[-14.3  -0.7  45.3 -25.3] = T
[-74.7  72.9  67.4  14.1] = C
[ 22.7  53.6  -2.1 -34.1] = P
[-16.7 -35.4  72.9  78.7] = V
[ 31.6 -29.2  43.6  67.3] = Z
[65.8 11.3  7.4 65.9] = R
[ 18.0  26.2 -82.8  79.2] = Y
[ 11.3   7.4  65.8 -26.2] = F
present: [72.9 67.3]
no
where: [43.6]
Z, 3
where: [67.3]
Z, 4
both V C: 
[72.9]
where: [-16.7]
V, 1
q: [11.3  7.4 65.8]
F

[ 24.2 -31.9   4.9  51.5  42.5] -> S
[-7.8 15.6 13.7 -8.0 12.4] -> B
[-40.8  58.2   5.8 -20.5  11.4] -> G
[-26.8  32.6 -12.0  19.6 -30.0] -> E
[ -0.9 -26.9 -25.8  62.3  -4.9] -> D
[-26.8  32.6 -39.1 -43.9 -26.8] -> K
[-7.8 58.2 11.4  5.8  4.9] -> A
both S A: 
[4.9]
q: [-7.8 15.6 13.7 -8.0 12.4]
B
q: [-26.8  32.6 -39.1]
K
q: [ 58.2   5.8 -20.5  11.4]
G

[56.9 49.9  1.8 38.6] = fal
[-41.1 -30.6  56.9  -4.8] = Semun
[-30.6   2.2  -4.8  29.8] = zaru
[28.9  5.8 -5.5 20.0] = pupad
[ 24.8 -24.9 -32.4 -13.0] = buk
[34.0 13.2 56.8 12.5] = zer
[ 23.7  -0.8  26.5 -49.6] = lipe
[ -6.3  17.7 -29.4  30.4] = Les
[-8.2 19.5 16.6 21.8] = pid
[  0.7 -45.4 -53.5  30.3] = gikel
[-19.9  32.1 -47.9 -81.2] = Pizu
where: [30.4]
Les, 4
both fal Semun: 
[56.9]
q: [28.9  5.8 -5.5]
pupad
q: [-30.6  56.9  -4.8]
Semun
where: [17.7]
Les, 2

[-37.4  17.9  48.6 -40.7  20.5   3.8 -22.6  -4.2 -14.0 -14.5 -21.6 -35.4
 -18.8  26.2   7.1  13.7  -3.0 -20.7 -25.8 -20.9  40.0 -28.1  20.0 -26.9
 -26.6 -14.6 -49.2 -41.9  -5.7  -7.9 -13.1  20.3   7.6 -36.9 -26.2   7.6
  15.6 -25.3 -20.9] = J
[ 41.4  -5.9 -48.7  -8.3 -30.4  12.8  34.1  22.3  53.2   6.2  10.1   2.9
   4.1  -1.9 -24.5  27.9 -13.4   0.3 -23.4 -12.0 -17.0  20.6   3.3  19.8
  10.1  -9.5   3.2 -16.0  12.1   7.4  43.2 -49.4  -5.5  11.7  45.3   9.3
   3.2  13.2  22.1] = Q
[  3.6 -33.6 -17.3 -25.1  15.3   8.5   4.7  41.3  52.8  14.6   4.9   2.9
  23.1  45.2  19.9  13.0  17.5  18.5  -0.1   8.7  15.4  23.1  16.6  14.2
   7.0  14.0  -2.7 -27.3   6.6 -52.7  37.4  -0.4   9.6 -30.4  36.7   3.9
 -31.6  21.5  21.8] = L
[ 47.7  16.5 -32.2  20.1 -19.7  26.9  12.9 -23.1   3.5 -15.2  -1.4   3.3
 -26.1 -26.3 -51.7  31.9 -28.7 -17.9   2.9   6.7  -3.3   1.4 -18.9   5.9
   4.3   4.3   3.9   4.4  25.4  26.2  11.1 -26.8 -26.4  31.1  -2.2   7.5
  23.8 -23.0  -5.0] = U
[  6.8 -45.2 -33.6  10.3  -6.7  -7.8 -26.6   2.1 -40.8  32.0   7.5  12.2
  31.8  -1.6 -27.6 -11.8   8.9  32.7  61.0  38.7 -17.9  10.6 -34.1  16.5
   4.9  27.1  57.9  28.1 -15.7 -24.7 -17.6  -2.8 -11.0  10.4 -31.2   1.5
  -2.0  39.8  -8.0] = W
[-17.1   0.4  37.9 -35.4  24.7  24.7 -23.6  -4.0  -6.1 -11.0 -16.9 -30.6
 -14.1  27.6   2.7  25.3  -1.0 -13.9 -11.7   2.4  53.9 -17.3   7.3 -12.6
 -23.6   3.4 -39.1 -43.6  16.5 -31.2  -5.5   2.3  -7.2 -48.7 -18.3 -22.0
   2.7 -25.5 -13.0] = H
[-22.4 -45.0 -31.1 -11.5  13.8 -20.7 -26.7  20.8 -26.7  41.5  10.7  22.3
  54.1  33.2 -13.9 -28.1  24.6  47.7  82.6  58.1  -8.2  18.4 -23.2  17.6
   7.8  39.0  57.2  29.2 -27.1 -45.0 -16.3  17.2   3.4 -13.9 -25.8   3.0
 -20.8  51.4   5.0] = M
where: [-31.6]
L, 37
where: [2.4]
H, 20
where: [40.0]
J, 21

[ -7.1 -13.8 -11.6  10.9 -25.9 -14.7  27.0 -31.9 -27.4  15.4] : Piven
[  4.1 -27.4 -15.5   5.5   8.0  -5.2 -11.5  -6.0  28.7 -26.9] : kovim
[  7.6 -20.2  -9.3  -5.1 -64.2 -53.6  -7.0  24.2  -6.1  -3.8] : Pava
[ -5.1 -27.5  -0.2  23.7   4.1  13.7   4.9  13.8 -15.4  27.3] : noze
both Piven kovim: 
[-27.4]
both kovim noze: 
[4.1]
where: [-14.7]
Piven, 6
q: [  4.1 -27.4 -15.5   5.5]
kovim
where: [13.8]
noze, 8
both Pava noze: 
[-5.1]
where: [-53.6]
Pava, 6

[ 60.0   0.2 -35.9 -30.8  13.1  25.4 -28.2 -29.4  -1.2   8.2 -47.3 -39.9
 -69.6  -2.7  55.2  77.6 -28.1  -0.7  13.7] = ren
[  2.4  -6.6  22.8  13.0  20.2  19.7   3.9   2.4 -69.6   3.7   3.9  -2.7
  55.2 -39.9  37.8 -28.1   0.1  77.7 -42.1] = Dafun
[ 19.7  22.8  20.2  13.0  11.1  36.7  -6.6   0.1   3.9   2.4   3.7 -39.9
 -69.6  -2.7  55.2  37.8 -28.1 -42.1  77.7] = sesa
q: [ -1.2   8.2 -47.3 -39.9]
ren
present: [22.8 12.9 20.2]
no
q: [  2.4  -6.6  22.8  13.0  20.2  19.7   3.9   2.4 -69.6   3.7   3.9  -2.7
  55.2 -39.9  37.8 -28.1   0.1  77.7 -42.1]
Dafun
where: [25.4]
ren, 6
q: [  2.4  -6.6  22.8  13.0  20.2  19.7   3.9   2.4 -69.6   3.7   3.9]
Dafun
q: [  3.9  -2.7  55.2 -39.9  37.8 -28.1   0.1  77.7]
Dafun
q: [  0.1   3.9   2.4   3.7 -39.9 -69.6  -2.7  55.2  37.8 -28.1 -42.1  77.7]
sesa

[ 17.5   6.1  64.6   8.9  12.8  -0.9  -3.6   0.7 -47.6  29.6   5.8  18.2
  22.6 -26.9  24.6 -31.6 -36.5  -1.3  19.0 -37.5  56.3  -4.6 -11.1  12.6
 -10.9  21.8 -28.2 -55.4  19.3 -48.3  -4.8  25.3  10.0  -7.0  -7.3 -37.9
 -40.0 -18.0  68.5 -21.7  33.4  63.6] = sokom
[-13.6 -21.5 -61.1  29.4 -24.2  37.1 -41.8   2.3  27.5  13.1  13.4  22.0
  39.4 -24.3   9.6  -2.5  -1.7 -17.0  -5.3  63.5 -21.7   0.6  12.7  10.5
  23.4 -58.1  36.8  56.9  -7.8  59.3  17.7   3.5  -2.9  36.1 -63.9  -0.9
  33.3 -39.3  45.1  -2.9 -28.4  16.9] = fuvog
[ 35.7   4.7   9.6  -6.9 -36.4 -12.8 -64.2 -41.8 -18.1 -27.4 -14.7 -31.2
 -53.7  28.4   8.6  15.8  26.2  38.0  21.4  16.9 -50.3 -12.7  57.1 -31.7
 -34.9  21.5  30.1  -4.8  -8.9  46.2 -29.5  68.2  10.8  -2.5  -9.8 -16.2
   3.6 -65.0  51.3 -16.5   5.3  12.7] = muzo
[ 35.7   4.7   9.6  -6.9 -36.4 -12.8 -64.2 -41.8 -18.1 -27.4 -14.7 -31.2
 -53.7  28.4   8.6  15.8  26.2  -5.1  21.4  16.9 -50.3 -12.7  57.1 -31.7
 -34.9  21.5 -47.1  15.0  -5.0 -41.9  33.8 -64.1  -6.1   6.0  19.1  21.2
   0.6  41.1 -54.8  14.1 -19.5  -7.2] = zatem
[ -3.6  -1.3 -72.0  -6.3 -23.5  34.7  -4.6 -25.6  52.5 -11.6  -6.2   5.8
 -20.3  28.1 -29.3  33.4  43.1   0.4 -32.9  31.7 -65.5  -4.4  38.1 -27.6
  16.6 -13.4  25.4  45.5 -30.7  53.7  -0.6 -27.6  -7.8  22.6  -2.4  37.9
  40.1  17.3 -73.3  19.4 -22.6 -32.6] = rila
[ 23.8  23.0  54.9 -37.4  11.1 -33.1  15.7   1.3 -35.5 -13.3 -12.1 -17.6
 -26.5  31.8   3.7  -7.6   6.2   7.7   9.5 -57.3  21.0   4.3  12.6   2.3
 -22.3  78.0 -39.1 -54.3  18.1 -47.9 -18.4  -4.0 -13.5 -30.7  51.7 -20.0
 -36.6  28.2 -42.7  -3.6  18.4 -18.1] = buzef
[  2.7   9.1  59.4  -3.0  27.0 -16.7  19.3   5.7 -44.8  20.0  12.7   5.9
  10.6 -26.2  12.4 -38.2 -35.4   3.8  16.0 -21.5  70.5   3.9 -22.7  25.2
 -14.2  13.7 -29.5 -50.5  38.1 -62.0  -5.9  30.9  17.5  -4.8   0.6 -39.3
 -24.9 -22.3  67.6 -28.8  31.3  57.6] = tizev
[ -8.0 -33.9 -41.2  31.8 -17.1  49.2 -18.5   7.7  40.8  40.2  23.5   9.2
  29.4 -32.9 -11.0   1.5 -10.9 -16.3 -14.6  59.8 -17.1   5.0  11.6   0.6
  27.4 -51.6  48.0  53.5 -29.0  50.9  24.8   8.4   6.9  21.7 -68.5  13.6
  35.8 -23.8  50.8  16.2 -19.8  22.4] = lefe
[ 36.7   2.9  -0.4   8.2 -11.0 -12.7 -54.9 -17.1 -12.5 -25.9  -1.0 -24.9
 -43.1  30.9   8.5  -9.1  32.4   7.5  14.9   1.1 -54.6 -20.1  70.7 -18.2
 -25.1  26.0 -44.4   2.4 -13.0 -51.1 -10.4  48.8   4.0 -10.1  -1.7 -38.3
 -33.0 -15.5  77.5 -23.7  15.5  52.8] = Vigib
[ 36.7   2.9  -0.4   8.2 -11.0 -12.7 -54.9 -17.1 -12.5 -25.9  -1.0 -24.9
 -43.1  30.9   8.5  -9.1  32.4   7.5  14.9   1.1 -54.6 -20.1  70.7 -18.2
 -25.1  26.0 -44.4   2.4 -13.0 -35.3  21.4 -64.7   3.5  14.4   6.4  16.4
   3.9  58.7 -52.7   5.1 -22.4  -6.7] = Vak
where: [10.5]
fuvog, 24
both tizev zatem: 
[0.6]
both rila tizev: 
[38.1]
where: [16.0]
tizev, 19
present: [47.9 53.5]
no

[  0.8  -1.5 -54.2 -74.6 -56.9 -41.4  18.1  46.9 -30.2 -15.2] : siror
[  4.8  -9.8 -14.9  -9.4 -30.2   0.8  45.0  -5.6 -69.3   0.8] : gom
[ -9.9   0.7  -9.4 -30.2   0.8  45.0  -5.6 -69.3 -45.8 -38.8] : bude
q: [ -9.9   0.7  -9.4 -30.2   0.8  45.0  -5.6 -69.3 -45.8 -38.8]
bude
present: [ -1.5 -54.2]
yes
q: [ -9.8 -14.9  -9.4 -30.2   0.8  45.0  -5.6 -69.3]
gom
present: [ 0.8 -1.6]
no
where: [0.7]
bude, 2
q: [  0.8  -1.5 -54.2 -74.6 -56.9 -41.4  18.1  46.9 -30.2 -15.2]
siror

[-64.0  15.3 -20.7  65.8] : Ret
[-35.7  32.2 -18.4  -1.1] : til
[ 32.6 -14.0 -43.2 -30.9] : Bupe
[ 14.1   5.3 -18.4  -1.1] : Keb
q: [ 14.1   5.3 -18.4  -1.1]
Keb
present: [-18.4  -1.1]
yes
q: [  5.3 -18.4]
Keb

[ -9.8  19.0  19.8  19.3  -6.1 -27.9  70.9 -20.2 -11.6 -19.1 -10.3  12.8
 -28.4]  kefo
[ -9.9   1.1  19.4  25.1  28.7 -35.8 -51.6 -27.2 -22.9   2.6   5.2  42.6
  -1.5]  bir
[ 12.2  -4.2  20.5   5.2   9.6 -74.2   4.4   2.6  -4.9  18.0  -8.9  41.5
 -27.4]  liv
[ -3.1  -8.4  32.8   9.0   9.5 -17.7  17.8 -43.5  50.2 -17.5  31.5 -21.6
  29.9]  nug
[ -4.7  -5.2 -23.2 -48.1 -14.0 -25.3  -8.0  56.3 -33.0  15.8 -13.8  -0.3
 -23.0]  Tatev
[-52.0   2.7  12.8  -6.8  29.5   3.7 -12.9 -12.2  48.4  -9.2  28.5  -0.4
  42.0]  Nizu
[ 44.0  13.0 -27.6  24.8   8.8  26.3  -2.1 -11.2 -10.2 -26.9  39.3 -47.5
   9.8]  nupad
[  3.8  35.8 -26.1   7.8  -5.1  61.6  34.5  29.8 -12.4 -21.7 -11.5   2.3
  17.5]  Feno
[ -3.1  -8.4  32.8   9.0  11.8 -17.7  17.8 -43.5  50.2 -17.5  31.5 -21.6
  29.9]  Kuzu
[ -3.6  39.1  -9.3   4.7  27.9  12.5  23.3  43.2  25.7 -11.7   4.4  39.2
  41.7]  Gaz
present: [20.5  5.2]
yes
q: [ 5.2 42.6 -1.5]
bir
q: [  9.0   9.5 -17.7]
nug
present: [39.2 41.7]
yes

[  0.4   3.4  11.3 -20.0 -29.1  -2.3 -12.6 -53.7 -52.5   8.6 -18.4  18.4
 -13.6  18.4 -20.5  25.7  31.3  24.2  -7.5  14.7  26.0 -24.9  29.1 -27.7
  41.5  33.6  25.0   9.8 -26.0  -4.1  10.2  28.4  -4.3  -9.2 -20.7 -35.6
 -11.3   6.2 -49.4   0.1 -16.4 -32.5  16.3 -19.3 -10.4  -9.1 -32.1  19.5
 -22.3 -25.7 -20.5   8.4   8.6  -7.5  74.9  23.2  25.7 -29.9   8.9] = timul
[ 13.8 -15.9   1.4  21.1  19.0 -16.1   4.6 -12.6  -0.4  -3.4  -5.5  18.9
  41.6   5.0   8.2  10.1  15.9  -9.4  -6.4 -24.4  -8.3   8.8  43.0 -30.9
  22.2 -33.8  38.0   4.2  -0.5  -2.1 -11.9  21.0 -19.0  37.0 -45.5  26.8
 -24.8 -28.4  -9.6 -12.4 -18.7  24.0  -9.8 -16.5  28.2 -14.1  11.2   6.2
   3.4   4.1 -21.4  -4.4  40.7 -23.3   9.2  12.4   8.4  -5.4   6.9] = tikif
[ -1.3 -14.1   5.0  -9.5   7.0 -12.0   4.3 -22.6 -27.7  15.2  -3.6  17.1
  -1.0  11.5 -12.5  20.3  13.8  11.0   1.7   3.9   2.7 -18.7   6.6 -17.0
  10.6  37.5  14.6   7.4  -3.1  -5.5  14.8   2.6  15.5  -3.0 -10.5  -2.3
 -14.3 -11.6  -4.7  12.0   8.0   5.5  13.0  -3.2  10.1  -8.9 -23.2  18.1
   7.2  -5.5 -13.5   6.6  -3.4 -26.7  25.0  10.3   1.0 -14.4  -4.1] = pusa
[  4.1 -13.4  11.4  -8.6  -7.4  -0.8   9.9 -39.7 -30.3  -3.5   1.9  28.2
   8.0  14.3 -14.2  27.7  24.7  13.6   0.8   7.7   7.4 -27.1  22.4 -32.8
  24.2  19.1  27.2   6.6  -3.1  -5.5   9.9  22.1  -2.7  12.6 -22.8 -11.5
 -29.2   0.8 -35.7   4.4  -8.6  -7.7  12.3  -6.9   9.4  -7.0 -23.1  24.2
  -6.4 -12.5 -14.4   1.1   3.5 -25.5  38.5  28.5  13.7 -16.1   0.3] = Zuzi
[  5.7 -24.9  10.3  -1.4  18.1 -17.0  26.2 -29.6 -27.0   6.4  -3.9  34.1
  21.1   8.5 -17.8  33.1  23.3   7.6  -4.0   3.2  -2.8 -22.3  30.9 -33.3
  19.2  20.1  31.3   9.3   1.6  -3.7  11.1  13.5   8.0  20.1 -34.8   4.3
 -32.2 -14.3 -16.1   7.0  -8.8  13.7  14.1  -9.1  24.4  -8.3 -17.1  27.3
   5.0  -0.3 -18.8  -3.0  11.3 -42.3  14.6  22.5   2.8 -14.2  -4.1] = mikup
[  5.0 -21.3   6.4  -1.4  20.3 -18.6   7.7 -26.7 -24.7  21.6 -14.1  18.1
  13.2   6.5 -10.7  23.5  18.9   9.5  -5.6  -4.1  -5.1 -14.8  18.6 -24.2
  19.7  23.4  20.7  13.4  -9.0  -1.1   6.0   5.3  17.7   7.2 -32.4   7.5
 -17.0 -24.6  -0.8   6.6  -4.1  12.0   6.1 -19.7  25.9 -12.6 -15.1  18.7
   6.4   1.3 -26.2  -1.2  19.9 -31.1  19.2  14.7   3.7 -16.3   0.7] = bev
[ 21.0 -15.2   2.0  32.8  29.1 -21.4  12.0   8.3  14.9 -12.6  -2.9  17.3
  55.2  -0.9  17.4   3.8  10.1 -24.9  -8.6 -34.2 -14.7  21.6  54.6 -32.9
  15.5 -63.1  44.3  -1.4   7.0  -3.5 -16.7  21.1 -28.7  52.4 -54.0  39.8
 -25.7 -35.4  -0.2 -22.6 -25.8  35.9 -17.0 -13.2  34.3 -11.3  29.5   0.6
   5.2   9.6 -16.2  -6.4  52.5 -20.5 -10.5   5.7   4.3   1.2  10.3] = fep
[ 21.0 -15.2   2.0  32.8  29.1  29.2  12.0   8.3  14.9 -12.6 -14.1  17.3
  55.2  -0.9  17.4   3.8  10.1 -24.9  -8.6 -34.2 -14.7  21.6  54.6 -32.9
  15.5 -63.1  44.3  -1.4   7.0  -3.5 -16.7  21.1 -28.7  52.4 -54.0  39.8
 -25.7 -35.4  -0.2 -22.6 -25.8  35.9 -17.0 -13.2  34.3 -11.3  29.5   0.6
   5.2   9.6 -16.2  -6.4  52.5 -20.5 -10.5   5.7   4.3   1.2  10.3] = zusa
q: [  0.4   3.4  11.3 -20.0 -29.1  -2.3 -12.6 -53.7 -52.5   8.6 -18.4  18.4
 -13.6  18.4 -20.5  25.7  31.3  24.2  -7.5  14.7  26.0 -24.9  29.1 -27.7
  41.5  33.6  25.0   9.8 -26.0  -4.1  10.2  28.4  -4.3  -9.2 -20.7 -35.6
 -11.3   6.2 -49.4   0.1 -16.4 -32.5  16.3 -19.3 -10.4  -9.1 -32.1  19.5
 -22.3 -25.7 -20.5   8.4   8.6  -7.5  74.9  23.2  25.7 -29.9   8.9]
timul
q: [ 21.0 -15.2   2.0  32.8  29.1  29.2  12.0   8.3  14.9 -12.6 -14.1  17.3
  55.2  -0.9  17.4   3.8  10.1 -24.9  -8.6 -34.2 -14.7  21.6  54.6 -32.9
  15.5 -63.1  44.3  -1.4   7.0  -3.5 -16.7  21.1 -28.7  52.4 -54.0  39.8
 -25.7 -35.4  -0.2 -22.6 -25.8  35.9 -17.0 -13.2  34.3 -11.3  29.5   0.6
   5.2   9.6 -16.2  -6.4  52.5 -20.5 -10.5   5.7   4.3   1.2  10.3]
zusa
q: [  4.1 -13.4  11.4  -8.6  -7.4  -0.8   9.9 -39.7 -30.3  -3.5   1.9  28.2
   8.0  14.3 -14.2  27.7  24.7  13.6   0.8   7.7   7.4 -27.1  22.4 -32.8
  24.2  19.1  27.2   6.6  -3.1  -5.5   9.9  22.1  -2.7  12.6 -22.8 -11.5
 -29.2   0.8 -35.7   4.4  -8.6  -7.7  12.3  -6.9   9.4  -7.0 -23.1  24.2
  -6.4 -12.5 -14.4   1.1   3.5 -25.5  38.5  28.5  13.7 -16.1   0.3]
Zuzi

[ 35.2  47.3 -75.8   2.0   8.6 -61.9 -23.0] -> Bobud
[  6.5 -24.1  17.5  79.2 -19.5 -25.5  18.3] -> zesiz
[ 28.5  -5.8 -25.8  20.6  17.0  48.4  -3.0] -> Duzi
[-49.1 -47.1 -38.1  81.2  46.2  27.4 -30.6] -> Rada
present: [48.4 -3.0]
yes
q: [ 81.2  46.2  27.4 -30.6]
Rada

